In the data rows, zero lies at 4.5, halfway between 4 and 5.
What is the hidden score of each row? Scores go from 0 to 40, and 20 is about the middle. The score is a weighted sum of the row's numbers plus the product of two more (or one squared), each taken from its middle value.
{3, 4, 3, 6, 5, 6, 3, 5, 4, 4, 6, 4, 6, 5, 4, 5, 5} -> 20
{7, 6, 5, 7, 3, 4, 4, 4, 4, 6, 8, 5, 5, 6, 7, 5, 5} -> 22
{2, 2, 3, 5, 5, 5, 7, 4, 8, 3, 3, 7, 4, 3, 5, 4, 7} -> 8
{5, 3, 4, 6, 6, 5, 5, 4, 5, 3, 5, 6, 6, 2, 4, 5, 6} -> 18
{5, 5, 5, 3, 3, 3, 4, 6, 3, 5, 5, 2, 5, 4, 5, 5, 4} -> 21
{5, 2, 3, 2, 3, 7, 6, 1, 7, 2, 3, 6, 2, 3, 7, 3, 7} -> 11
{4, 5, 5, 5, 7, 6, 2, 6, 3, 4, 5, 4, 6, 4, 2, 3, 4} -> 30
{4, 4, 5, 4, 5, 6, 5, 5, 3, 3, 4, 5, 6, 4, 3, 5, 4} -> 21
{5, 6, 4, 5, 3, 4, 1, 5, 3, 5, 7, 2, 6, 6, 5, 5, 3} -> 25
{4, 5, 5, 6, 7, 4, 8, 6, 6, 4, 3, 5, 5, 4, 3, 6, 6} -> 17
{6, 4, 5, 5, 7, 6, 6, 3, 5, 2, 4, 6, 5, 3, 3, 6, 6} -> 18
{6, 4, 5, 3, 3, 4, 6, 2, 6, 5, 3, 4, 2, 5, 7, 4, 4} -> 12
{4, 5, 4, 6, 7, 6, 5, 5, 4, 2, 6, 4, 6, 3, 2, 6, 5} -> 36
{2, 4, 3, 7, 6, 5, 4, 7, 6, 6, 2, 5, 6, 2, 4, 3, 6} -> 13
{5, 5, 5, 5, 8, 6, 6, 5, 5, 2, 3, 6, 5, 3, 2, 7, 5} -> 20
{5, 7, 4, 5, 4, 6, 2, 5, 5, 5, 5, 3, 6, 7, 4, 7, 5} -> 13
{4, 6, 4, 5, 5, 4, 5, 8, 4, 5, 4, 3, 7, 4, 2, 7, 4} -> 19
{5, 6, 5, 4, 4, 4, 5, 6, 3, 6, 4, 2, 5, 6, 4, 6, 3} -> 22
{3, 3, 4, 6, 4, 3, 5, 5, 4, 7, 6, 6, 5, 5, 5, 3, 4} -> 26
{1, 2, 2, 5, 8, 7, 3, 5, 5, 2, 5, 7, 6, 2, 3, 1, 6} -> 26
{5, 5, 6, 3, 4, 4, 4, 4, 4, 3, 3, 3, 3, 4, 5, 4, 3} -> 29
{4, 4, 4, 5, 8, 6, 6, 4, 7, 3, 3, 6, 5, 3, 4, 5, 7} -> 18
{2, 5, 4, 5, 5, 6, 2, 5, 4, 4, 5, 4, 5, 5, 4, 2, 4} -> 28
{4, 4, 4, 5, 3, 4, 3, 5, 4, 6, 5, 4, 4, 6, 5, 4, 4} -> 13
{4, 2, 5, 6, 6, 4, 6, 6, 3, 3, 5, 7, 5, 2, 3, 5, 4} -> 28
{3, 4, 5, 5, 5, 3, 5, 7, 4, 6, 4, 6, 5, 4, 3, 6, 4} -> 13
{3, 2, 5, 6, 6, 4, 7, 3, 6, 4, 3, 9, 3, 2, 5, 3, 6} -> 15
{5, 6, 5, 4, 3, 4, 4, 4, 4, 5, 5, 3, 5, 6, 5, 6, 4} -> 18
{7, 3, 4, 3, 4, 5, 6, 2, 6, 3, 4, 4, 3, 3, 7, 4, 6} -> 14
{3, 3, 4, 6, 6, 5, 4, 5, 3, 5, 5, 6, 6, 4, 3, 4, 4} -> 20
{6, 6, 5, 4, 3, 5, 3, 3, 4, 6, 5, 3, 4, 6, 7, 4, 5} -> 25
{3, 6, 3, 6, 7, 5, 4, 7, 4, 4, 4, 4, 7, 5, 2, 7, 4} -> 17
{4, 5, 5, 5, 2, 2, 3, 4, 5, 7, 6, 4, 4, 6, 7, 2, 3} -> 23
{4, 5, 4, 4, 3, 5, 1, 4, 3, 4, 6, 3, 5, 6, 5, 2, 3} -> 27
{6, 4, 5, 3, 3, 3, 5, 4, 6, 6, 3, 3, 2, 5, 6, 3, 4} -> 12
{3, 6, 3, 7, 5, 5, 4, 7, 5, 6, 5, 4, 7, 5, 4, 5, 6} -> 21
{4, 2, 4, 5, 6, 6, 6, 3, 6, 2, 3, 7, 4, 1, 5, 4, 6} -> 21
{3, 4, 4, 6, 7, 4, 7, 5, 5, 5, 1, 7, 5, 2, 4, 5, 5} -> 10
{3, 3, 4, 4, 7, 4, 6, 4, 7, 3, 3, 8, 3, 4, 4, 3, 6} -> 10
{6, 5, 6, 5, 7, 4, 6, 6, 4, 3, 4, 4, 6, 4, 2, 7, 4} -> 17
{6, 7, 4, 5, 4, 5, 5, 3, 5, 3, 7, 4, 5, 7, 5, 7, 5} -> 22
{3, 5, 4, 6, 6, 4, 3, 7, 2, 4, 5, 4, 6, 4, 2, 4, 3} -> 38
{4, 4, 4, 3, 2, 2, 3, 3, 4, 6, 5, 4, 2, 5, 7, 2, 3} -> 25
{5, 2, 4, 3, 4, 4, 5, 4, 5, 5, 4, 4, 2, 5, 6, 1, 4} -> 20
{3, 5, 4, 6, 6, 5, 5, 6, 4, 5, 5, 4, 7, 5, 3, 6, 5} -> 28
{2, 3, 3, 5, 6, 7, 6, 5, 7, 3, 3, 6, 6, 2, 3, 5, 6} -> 18
{4, 2, 4, 5, 6, 6, 6, 3, 5, 1, 4, 6, 5, 2, 3, 5, 5} -> 29
{7, 3, 5, 1, 3, 4, 5, 2, 5, 3, 5, 3, 2, 3, 6, 3, 2} -> 28
{6, 2, 6, 3, 4, 5, 7, 2, 6, 2, 5, 6, 3, 3, 6, 4, 6} -> 21
{5, 7, 5, 5, 3, 3, 2, 4, 5, 7, 7, 4, 5, 7, 6, 5, 5} -> 24
{5, 8, 3, 6, 3, 6, 1, 5, 4, 6, 7, 2, 7, 7, 6, 5, 4} -> 28
{4, 4, 4, 7, 6, 4, 4, 6, 3, 4, 5, 6, 6, 4, 3, 3, 4} -> 23
{4, 5, 6, 5, 7, 4, 6, 6, 4, 4, 4, 6, 6, 3, 2, 7, 6} -> 18
{5, 6, 4, 4, 3, 3, 2, 4, 4, 6, 6, 3, 3, 7, 6, 3, 3} -> 21
{3, 2, 4, 6, 6, 4, 5, 4, 4, 4, 4, 7, 4, 3, 4, 3, 5} -> 21
{5, 4, 4, 4, 5, 5, 6, 4, 6, 3, 3, 6, 4, 4, 4, 4, 5} -> 14
{4, 7, 4, 6, 7, 5, 4, 6, 4, 5, 4, 4, 6, 6, 2, 7, 5} -> 16
{5, 4, 5, 4, 3, 5, 4, 3, 5, 5, 4, 5, 3, 4, 7, 3, 5} -> 15
{2, 3, 4, 3, 2, 3, 6, 2, 9, 8, 2, 8, 1, 5, 8, 2, 6} -> 8
{5, 6, 4, 6, 7, 6, 6, 5, 3, 4, 5, 5, 7, 3, 2, 7, 5} -> 28
{5, 7, 4, 5, 4, 6, 4, 4, 7, 4, 5, 3, 5, 6, 6, 6, 7} -> 19
{4, 6, 4, 3, 4, 5, 4, 6, 5, 6, 3, 1, 5, 6, 5, 6, 4} -> 24
{2, 3, 3, 4, 4, 4, 6, 5, 6, 6, 2, 6, 4, 3, 4, 4, 6} -> 10
{4, 6, 4, 5, 3, 4, 1, 5, 3, 6, 6, 3, 4, 7, 6, 2, 3} -> 22
{5, 6, 5, 4, 3, 4, 4, 3, 5, 6, 5, 4, 3, 7, 6, 5, 4} -> 17
{6, 7, 4, 5, 4, 5, 5, 5, 5, 4, 5, 4, 5, 6, 5, 7, 5} -> 14
{5, 0, 5, 2, 2, 2, 7, 1, 6, 5, 3, 7, 0, 3, 7, 0, 3} -> 14
{4, 4, 5, 2, 4, 4, 4, 4, 5, 3, 4, 4, 3, 3, 5, 3, 5} -> 25
{8, 7, 6, 5, 3, 3, 2, 5, 3, 5, 8, 3, 6, 5, 5, 7, 4} -> 25
{6, 4, 4, 5, 3, 4, 3, 4, 4, 3, 7, 3, 4, 5, 5, 4, 4} -> 34
{5, 4, 4, 3, 7, 6, 6, 6, 3, 2, 4, 4, 6, 3, 2, 7, 4} -> 20
{5, 4, 5, 5, 3, 4, 5, 3, 6, 3, 6, 5, 4, 4, 7, 5, 6} -> 17
{2, 5, 3, 7, 7, 6, 4, 7, 3, 3, 5, 4, 8, 2, 1, 5, 6} -> 37
{2, 3, 4, 7, 6, 5, 3, 6, 4, 5, 6, 7, 6, 4, 3, 4, 6} -> 18
{2, 5, 3, 4, 6, 5, 1, 7, 2, 4, 5, 3, 6, 4, 3, 2, 3} -> 31
{4, 2, 4, 3, 2, 5, 1, 3, 4, 5, 5, 3, 4, 4, 7, 1, 4} -> 19
{5, 5, 6, 4, 3, 2, 7, 4, 5, 6, 3, 5, 3, 6, 5, 6, 4} -> 8
{5, 4, 4, 6, 6, 4, 6, 6, 5, 5, 5, 5, 5, 3, 4, 6, 5} -> 16
{7, 7, 6, 4, 3, 4, 4, 4, 3, 6, 6, 2, 4, 6, 6, 6, 3} -> 27
{6, 4, 6, 6, 7, 7, 7, 3, 6, 2, 4, 6, 5, 3, 3, 5, 7} -> 25
{3, 3, 3, 6, 6, 6, 3, 5, 4, 4, 4, 6, 5, 3, 3, 2, 4} -> 28
{8, 2, 6, 2, 3, 4, 7, 1, 5, 2, 4, 6, 1, 3, 7, 5, 4} -> 18
{3, 2, 5, 2, 3, 3, 3, 2, 6, 5, 5, 5, 1, 6, 7, 0, 3} -> 21
{6, 5, 5, 3, 8, 7, 6, 4, 4, 1, 5, 4, 6, 3, 2, 7, 5} -> 34
{4, 3, 4, 6, 6, 5, 8, 4, 7, 5, 2, 7, 4, 3, 5, 4, 6} -> 11
{5, 4, 5, 5, 7, 5, 7, 5, 5, 4, 3, 6, 6, 3, 3, 6, 6} -> 20
{5, 3, 4, 1, 1, 3, 3, 2, 5, 6, 4, 4, 1, 6, 7, 2, 2} -> 14
{5, 5, 4, 5, 3, 5, 2, 4, 5, 5, 6, 4, 4, 6, 6, 3, 4} -> 19
{4, 8, 3, 5, 7, 8, 2, 8, 2, 3, 4, 0, 9, 5, 0, 7, 4} -> 29
{3, 5, 3, 4, 2, 5, 2, 4, 5, 8, 4, 3, 3, 6, 7, 2, 4} -> 18
{4, 2, 5, 6, 6, 4, 8, 4, 6, 5, 4, 8, 4, 2, 4, 5, 6} -> 15
{6, 2, 6, 4, 6, 4, 7, 4, 4, 4, 4, 7, 4, 2, 4, 4, 5} -> 19
{5, 5, 5, 4, 1, 3, 2, 5, 3, 8, 6, 2, 3, 6, 7, 2, 2} -> 24
{5, 5, 6, 5, 5, 2, 7, 6, 3, 7, 4, 6, 4, 4, 4, 6, 4} -> 15
